Each path below is one point turned by a fixed rotation once a step. After each direction that follows a path, write how fast that rotation turns it, in degrees each step (0 if it stays still).
Each turn is a multiple of 5 degrees from 10 to 175, or 0.
Each row of a path follows its step; steps can be skipped.

step 1: [-1.83 -1.89  1.14  0.32 -3.50 -0.13 -1.00 -0.94  2.01 -1.42 -0.17  1.77
 -0.59  0.91 -0.46  2.31 -2.11 -1.80  0.34  1.02  1.43  1.91  0.57  1.46
  0.41  0.05  2.36 -0.29 -0.59 -0.66  0.14 -2.17  3.59 -1.82 -3.49  0.16
 -1.13 -0.55  0.26]
step 5: [-0.56 -0.74 -0.86 -1.82  3.18 -0.83 -2.77 -0.57  1.22  1.19 -0.22 -1.34
 -2.08 -3.05  0.28  0.88  0.18 -0.29  0.32 -2.66  1.35  3.02  0.07  0.96
 -0.34  1.97 -0.58 -0.38  0.24  2.49 -2.60 -0.62 -1.83 -1.12 -1.02 -2.05
  1.15 -2.24  0.54]
step 6: [-5.10 -3.15 -1.88  1.05 -0.33  0.82 -1.45  0.78  0.50  1.00  0.06  0.40
  0.85 -1.58 -0.96 -3.69 -1.49  0.00 -2.49 -0.05 -0.34  2.14 -2.15  0.28
 -0.54  0.78  0.69 -0.79 -0.76  1.40 -1.44  1.98  0.28  0.38 -1.46  0.45
  1.10  0.37 -1.19]
step 7: [-0.65 -0.84 -1.67  1.67 -1.60 -2.19 -1.42  0.76  2.53  2.85 -2.73  1.55
 -1.83 -0.78  0.63  1.78 -0.51 -1.24 -0.79  1.15  1.35  1.84  0.61  1.60
 -2.22 -2.39  2.90  1.79 -1.22  0.59  0.47  0.38  0.97 -1.23  0.36 -0.45
 -0.48  0.06 -3.26]
step 8: [ 0.67 -0.51 -1.22 -1.82  1.03 -1.63 -3.44 -0.90  0.68 -0.87 -0.69 -2.44
 -0.11 -2.19  0.68 -0.32 -1.81  0.90  0.15 -2.02  3.54 -0.10  2.20  0.32
 -1.10  2.70  0.55  0.69  0.82  2.17 -1.00  0.95  2.61 -0.05  1.32 -1.81
  1.07  1.05 -2.46]
step 10: [-0.52 -0.65  1.01  1.47 -0.17 -2.74 -1.15  0.56  0.99  1.25  0.36  1.68
 -1.19  0.66  1.19  1.43  1.18  0.48 -1.34  1.69  5.19  1.05  1.08  3.14
  0.84 -1.13 -0.05  0.26 -2.24 -2.60 -0.39 -0.88  1.76 -1.20 -1.51 -1.81
  1.26 -0.97 -0.61]
step 11: [-0.32 -0.57  0.83 -0.54  1.16 -2.70 -1.19 -2.53  3.09 -1.83  0.85 -3.08
 -0.17 -0.13 -1.46 -1.09 -0.79  0.94 -0.30  0.64  2.14  3.21  1.86  0.00
  1.13  3.73 -0.46  1.14  0.00  1.29  0.68 -0.97  1.03 -1.19 -2.89  0.49
  0.92  0.35 -0.74]
step 12: [-2.21 -4.28 -2.61  0.99  0.70 -1.37  1.56 -1.84  1.83 -0.34  0.48 -0.43
  0.21  0.43 -0.51 -0.40  1.22 -2.48 -1.82 -1.38 -0.29 -1.03 -1.55  0.20
  0.37  1.67  1.30 -1.53 -3.22 -0.76  2.69 -0.68  0.57  0.81 -2.38 -0.70
  0.56  0.80 -1.32]
step 14: [-0.06 -3.21  0.07 -0.12  3.91  0.31 -3.40 -1.56  1.73  0.13  1.32 -1.22
 -0.35  0.93 -0.28  0.76 -2.25 -0.22  1.61  0.33 -0.23  1.08 -0.54 -0.85
 -2.27  2.63 -0.93  1.80  0.78  0.80 -3.09 -0.46  0.60 -0.07 -2.94 -0.45
 -0.18  1.54 -0.76]
Speeds:
[-0.34  0.17  0.63 -0.27  0.62  0.05 -0.57 -0.06 -0.08 -0.75 -0.34 -0.12
 -0.40 -0.16 -0.18  0.22  0.18 -0.63  0.65  0.24  0.28  0.31  1.01 -0.29
  0.14 -0.90 -0.75 -0.06 -1.36  0.52 -0.29 -0.25 -0.08  0.06  0.78  0.16
  0.07  0.19 -0.16]
125
[-0.29  0.40 -0.17 -0.18 -0.22 -1.16 -0.09  0.09 -0.04  0.79 -0.81 -0.13
  0.31  0.07  0.42  0.31  0.51  0.58 -0.51 -0.15 -0.46 -0.34  0.14  0.58
 -0.33 -0.23 -0.58 -0.53 -0.18  0.12 -0.43 -1.43  0.31  0.18  0.10  0.08
 -0.80 -0.12  0.14]
130
[-0.31 -0.27 -0.17  0.20  1.22  0.16  0.74 -0.46 -0.65 -0.36 -0.33  0.11
  0.45 -0.61  0.56 -1.08 -0.42 -0.30  0.07 -0.37 -0.15  0.24 -0.65  0.32
  0.30 -0.05 -0.23  0.23 -0.05 -0.12  0.10 -0.29  0.72 -0.52 -0.06  0.81
 -0.62  0.64 -0.04]
125
[ 0.34 -0.86  0.77  0.27  0.07 -0.59  0.24  0.01  0.03 -0.78  0.46 -0.39
  0.19  0.52 -0.09  0.56  0.72 -0.25 -0.19 -0.09  0.14  0.06 -0.18 -1.12
  0.84  0.00  0.06 -0.16  0.03 -0.37  0.36 -0.87  0.30 -0.19 -0.81 -0.36
 -0.38  0.38  0.65]
35
[-0.62  0.33 -0.40 -0.46 -0.78 -0.22 -0.10  1.07 -0.63 -0.22 -0.18 -0.05
 -0.96 -0.77  0.62  0.53  0.06 -0.12  0.63 -0.22 -0.09  0.69 -0.22 -0.13
  0.49  0.16  0.59 -0.68  0.22  0.23 -0.23  0.10  0.46 -0.09 -0.47  0.53
  0.38  0.56  0.31]
10

step 1: [-0.51  1.73 -2.25  0.73 -0.12 -0.21  0.26 -2.21  1.19  0.33  0.85 -1.56
  0.02  0.22  0.65 -1.04 -0.63 -2.75 -1.50 -0.91  0.53 -0.27 -1.18  0.38
  1.09 -1.09 -1.19  0.95 -2.44 -0.20  2.03  0.30  2.24 -1.09  1.34  1.43
 -3.70  1.62  2.38]
step 3: [ 3.29 -0.24 -1.06 -2.29  1.76  1.93  1.80  0.27  0.85  1.23 -0.87  0.46
  0.79  0.46 -1.50 -0.91 -0.56  0.80 -0.60 -2.11  0.82  1.54  0.08  0.94
  0.55  0.42  1.11  2.87  0.19  0.77 -2.46 -0.53  2.56 -0.59  0.43 -0.09
 -2.56  0.87  1.82]
step 4: [ 1.36  0.53  2.48 -1.63 -0.39 -0.50  0.29 -2.05 -0.66 -1.37 -2.15 -1.75
  1.65  0.82  1.13 -1.90  0.51 -1.22 -0.11 -0.51 -0.41  0.96 -0.68  0.17
  0.58 -2.28 -1.37 -0.50 -1.21 -1.06 -2.41 -0.46  1.92 -2.52  0.00 -2.82
 -0.05  0.67  2.47]
step 6: [-0.40 -1.28  1.45 -0.78  2.78  0.97  1.53 -0.77 -1.11  0.32 -1.06  0.05
 -1.73  1.31 -1.02 -3.33  2.94  0.67 -2.58 -1.07 -1.37  2.38 -0.66 -0.89
 -0.08 -0.90  1.09 -0.24  0.03 -1.67  0.24  0.02  1.41  1.83  2.88 -0.80
  0.65  0.88  0.03]
step 7: [-1.55  2.06  0.97 -0.66  2.98  0.39  1.20 -0.17 -2.73 -0.95  0.56 -1.50
 -0.25  0.19  2.22  0.79  0.47 -0.63 -1.29 -0.44 -1.36  0.76 -1.34  1.54
  0.89 -0.28 -1.78 -1.08  1.99 -2.29 -0.34  1.08 -1.87 -1.51  1.43 -1.72
  2.96 -0.85 -0.65]
step 8: [-0.07  1.08 -0.29  1.22  1.89  0.73  3.01  0.93  0.75  2.41  1.18 -0.28
 -2.09 -0.55 -1.32 -1.05  1.02 -0.77 -1.95 -0.94 -0.08  0.75  1.12  0.96
 -2.72 -1.48 -1.39  1.31  1.00 -0.70  2.26  1.06 -2.45 -1.54 -0.10 -0.34
 -0.66 -1.05 -2.59]
step 11: [ 2.24  0.27 -1.14 -0.25 -2.81 -0.08  1.08  0.25  0.18  1.08 -0.35  0.83
  1.78  0.25 -1.94 -0.15 -0.49 -1.23 -0.02  0.45 -0.71  2.77  0.32 -0.24
 -3.99 -1.50 -0.70  1.48 -0.53 -1.01  2.18 -1.79 -1.69  0.49 -0.01  0.33
 -0.15  2.68  1.50]
step 12: [ 0.39  1.06 -0.71  2.18 -1.86 -1.54  0.29  0.24 -1.08  0.18 -0.71 -2.49
  1.79  1.36 -0.31  1.87  0.72 -0.23  0.72 -0.32  0.76  2.12 -1.05  0.47
  0.18  1.34 -0.90  0.51 -3.24  0.40  0.50 -0.54  1.54  0.50 -0.78  1.65
  4.00  0.59  2.69]
step 13: [ 1.47 -1.98 -2.33 -0.54  0.22 -0.53 -0.35  0.62 -0.29  3.49 -1.09 -0.98
 -2.02 -0.97  0.26  0.80 -1.55 -0.87 -1.04  1.11 -3.39  1.40 -1.60 -1.97
 -1.11  1.19 -0.99  1.61 -2.24  0.93 -0.61 -0.58  0.40  1.29 -0.71  0.26
  1.03 -1.66  1.91]
Speeds:
[ 0.06 -0.38  0.39 -0.12  0.58 -0.11 -0.02  0.45  0.50  0.29  0.30 -0.49
 -0.58  0.35  0.03  0.56  0.61  0.77  0.38 -0.09  0.64 -0.04 -0.08  0.39
  0.07 -0.84  0.64  0.07 -0.15 -0.11  0.88 -0.03  0.69  0.83 -1.19  0.15
  0.43  0.24  0.18]
110
[ 0.21 -0.22 -0.15  0.98  0.33  0.22  0.33  1.31  0.02 -0.36 -0.21  0.06
  0.36  0.54  0.53  0.06  0.50 -0.10  0.33  0.31 -0.44  0.28  0.00  0.46
 -1.09  0.31 -0.61 -0.66 -0.40 -0.01  0.27 -0.08 -1.07  0.57  0.05  0.22
  0.10  0.16 -0.21]
25
[-0.18  0.64  0.46  0.74  0.35  0.39  0.40 -0.29  0.80  0.13  0.12  0.08
 -0.76 -0.01  0.23  0.27 -0.56  0.40  0.48 -0.53 -1.05 -0.51  0.09 -0.73
 -0.13 -0.54  0.49 -0.21 -0.42 -0.46 -0.53 -0.62 -0.03  0.05  0.76  0.21
  0.76 -0.11  0.03]
45
[-0.25 -0.48 -0.10  0.27 -1.10 -0.17 -0.17  0.61 -1.17  0.71 -0.12  0.16
  0.05  0.27 -1.19  0.38 -0.74  0.19 -0.04  0.01 -0.60 -0.63 -0.47  0.14
 -0.11 -0.16 -0.07  0.13 -0.07 -0.21  0.72 -0.23  0.07 -0.19 -0.09  0.43
  0.82 -0.29 -0.17]
20
[-0.47  0.30 -0.26 -0.15  0.40  0.01 -0.69 -0.37  0.21 -0.36  0.50 -0.11
 -0.02  0.53 -0.76 -0.03  0.21 -0.18  0.18 -0.63 -0.46  0.35  1.17  0.17
  0.16  0.03 -0.33 -0.56  0.85  0.23  1.12 -0.53 -0.32  0.17  0.22 -0.45
  0.09 -0.99  0.09]
35
[ 0.15 -0.39 -0.08 -0.52 -0.74 -0.47  0.25 -0.03  0.30 -0.14  0.11 -0.06
  0.74 -0.88 -0.04 -0.49  0.58  0.19 -0.25  0.35 -0.10  0.30  0.23  0.04
  0.09 -0.72  0.18 -0.44 -0.05  0.89 -0.19 -0.15 -0.12  0.75  0.83  0.06
  1.39  0.13  0.57]
55
